Rotation paths and how fast each direction turns (degrees per step):
Each turn is a multiple of 5 degrees from 10 to 175, or 0.
Each row of a path follows its step; steps can be skipped.

step 0: -8; 33; 11; -19; 47; 40; -23; -30; -36; 12; -20; 25; 19; -20; 9; 5; 0; -33; 13; -4; 1; -36; 17; 5; -4; 16; -1; -20; 1; -14; 3; -2; 3; 0; -36; -28; -13; 9; -1; 24; -18; -1; 1; 35; 17; 7; 0; 37; -16; 17; 13; -35; -17; -18; 26; -10; 13; 0; 17; -7; -4; 5; -8; -4; 6; 16; 30; 5; -15
step 2: 5; 51; 10; -16; 14; 2; -6; 0; -2; -11; 9; 3; -4; -29; 0; 0; -24; -50; -26; 4; -25; 3; 4; 29; -24; 12; -9; -18; 12; -26; 0; 7; -3; 2; -21; -12; 5; -20; 20; 40; -33; 32; 5; -3; 16; 7; -22; 47; 26; 28; -3; -18; -19; -10; 4; 11; 7; 3; 13; -27; -22; 25; -3; 2; -3; 7; -3; 33; -18
step 3: 32; 21; 8; -9; 15; -14; -12; 10; -14; 5; -4; 7; 24; -17; 27; -29; -7; -24; -14; -14; -10; 9; -32; -16; -28; 15; -17; 4; 17; 46; -3; 12; 2; 0; 14; -12; -27; 7; 36; 6; -26; -20; 1; -23; 1; 2; -13; 9; -50; -16; -1; 3; 27; 12; -18; 20; -2; -13; -14; 22; 3; 16; -12; -16; -14; 13; 13; 48; -20
step 5: 18; 20; 30; 14; 45; 17; 3; -13; -30; -26; -3; 21; 5; 6; 19; -6; -13; -15; 3; -5; -3; -13; 16; -8; 31; -10; -37; 27; 40; 37; -3; -15; 7; -4; -6; 0; -21; 14; 35; 4; -8; -30; 6; -8; 18; 14; -13; 34; -27; -12; -17; -9; 7; -21; -25; 13; 4; -7; -5; 14; 24; 7; -8; 12; 11; -15; 35; 14; -21
step 7: -12; 42; 2; 38; 38; 14; -15; -24; 34; 4; 9; 19; 11; -20; 15; -16; -12; -24; -2; -26; 7; -8; 12; 21; 20; -3; -6; -2; 0; 13; -25; -27; 7; 20; -7; -1; -15; -15; 2; 6; -32; -26; 0; -8; -5; 16; 0; 29; 22; -19; -42; -34; -19; -22; -11; 12; -10; -28; 27; 13; 11; 26; -7; 8; 0; -7; 19; 27; -12
step 13: 17; 13; 24; 16; 7; -21; 3; 15; 4; 16; 10; 20; -16; 7; 34; 3; -21; -20; -1; -18; -25; -41; 21; 30; 11; -26; -25; 5; 5; 16; -20; -8; -10; 11; -31; 1; 1; -10; -32; 11; -18; 24; 30; -36; 5; 10; -35; 24; 28; 11; -10; 14; -25; -4; -37; 10; 5; -17; 14; -12; 6; 18; -17; 16; 24; -28; -13; 9; -19
step 14: 19; 31; -1; -10; 13; -35; -14; 8; 16; -11; -3; -29; 30; -27; 4; 43; -6; 0; -16; -22; 16; -27; 18; -24; 2; 4; 1; -10; -6; 56; 15; -33; 17; 9; -11; 9; -14; 19; 4; 24; -32; -18; -14; -23; -12; -20; -19; 25; 13; -20; 10; -29; 24; 0; -4; 31; -12; -7; 2; 22; -1; 12; -6; 10; 13; 21; 2; 24; -12
step 16: 14; 7; 18; 19; 29; 1; 17; -9; -1; -28; -3; 25; 24; 6; -3; 44; -11; 4; -12; -9; 5; -30; 22; -35; 11; 16; 10; -18; 26; 6; 10; -34; -12; 2; 16; 12; -2; 26; 16; 17; 31; 22; -3; -22; -12; -24; -3; 41; 5; -33; 8; -43; -19; -35; -4; 29; 0; -2; 26; 23; 6; 1; -20; 16; -6; 17; 6; 8; -12
step 19: 62; 10; -17; -10; 20; -27; -12; 21; -2; 0; -3; 48; 26; -2; 14; 30; 1; 3; 13; -1; -9; -21; -21; 21; -4; 20; 10; 0; -6; 6; 7; -5; 21; 7; -32; 15; -16; 16; -7; 28; -34; 10; 6; -2; 17; 27; -34; -8; 9; 11; -2; -12; -1; 28; -37; 8; 15; -4; 2; 4; -12; 34; -16; 29; 12; 11; -28; 1; 2
Speeds:
7; -9; 4; 5; 2; 0; -10; -2; 10; -1; -4; 0; 6; 1; -8; 4; 2; 3; 3; 0; 0; 1; -1; 0; 2; -3; 8; -9; -5; 9; -1; -4; -12; -1; -7; 4; 3; 4; -3; 3; 11; 5; -6; -3; 4; 0; -4; 1; 2; 5; -5; 2; 3; -1; -7; 5; -2; 2; -6; -4; -1; -4; -6; 1; 1; 1; -6; -6; 3
10
3; 1; -7; -12; -4; 0; -5; -4; 2; 3; 5; -8; 15; 2; 6; -2; 1; -1; -8; -8; 1; -2; 2; -1; 2; 5; 2; 2; -4; 1; 3; 4; -2; 5; -8; 12; 1; 2; 1; -1; 4; -1; 5; 1; -4; -2; 5; -7; -5; 8; 1; -1; -1; -3; 0; -2; 0; -4; -3; 2; 4; 0; 3; -9; -3; -3; 8; -3; -7
130
2; -2; 5; -9; 0; -4; -6; 1; -1; 14; 1; 2; 3; -7; -3; 3; 7; 7; 2; 3; 0; -6; 0; -5; -8; -1; -6; -11; -3; 6; 0; -2; 7; -4; 0; -8; 0; 4; 1; 3; -3; -5; 2; -2; 10; -1; 9; 4; -2; -7; 6; 2; 3; 6; 5; -2; 0; 2; -8; 4; -3; 1; 0; -1; 0; -1; 6; -6; -6
130
-1; -5; 4; 8; 0; 1; -7; -4; 0; 8; 0; 2; -8; 7; 6; 4; -1; -1; 9; 3; 2; 3; 2; -3; 4; 5; 1; 0; 5; 5; 0; 5; 4; 9; -4; 2; -6; -6; 5; -9; -4; 4; 3; 4; 4; -6; 8; -4; 5; 1; -1; 1; -9; 1; -6; 7; -4; -1; -8; 0; -3; -1; -4; -7; 3; 3; 1; 10; -8
170
-2; -4; 4; -2; -7; 8; -1; 3; -8; 3; -1; 7; 4; -1; 0; 0; -4; 3; 3; 7; 0; 4; -1; 0; 3; 7; 8; -5; 1; 7; 13; -2; 3; 0; 1; 6; 4; -5; -3; -4; -3; 10; 2; 5; -8; 0; -2; 0; 1; -3; -1; 3; 7; 5; 1; -10; -4; -7; 3; -7; 0; 2; 3; 9; -7; 1; 2; -4; -2
10
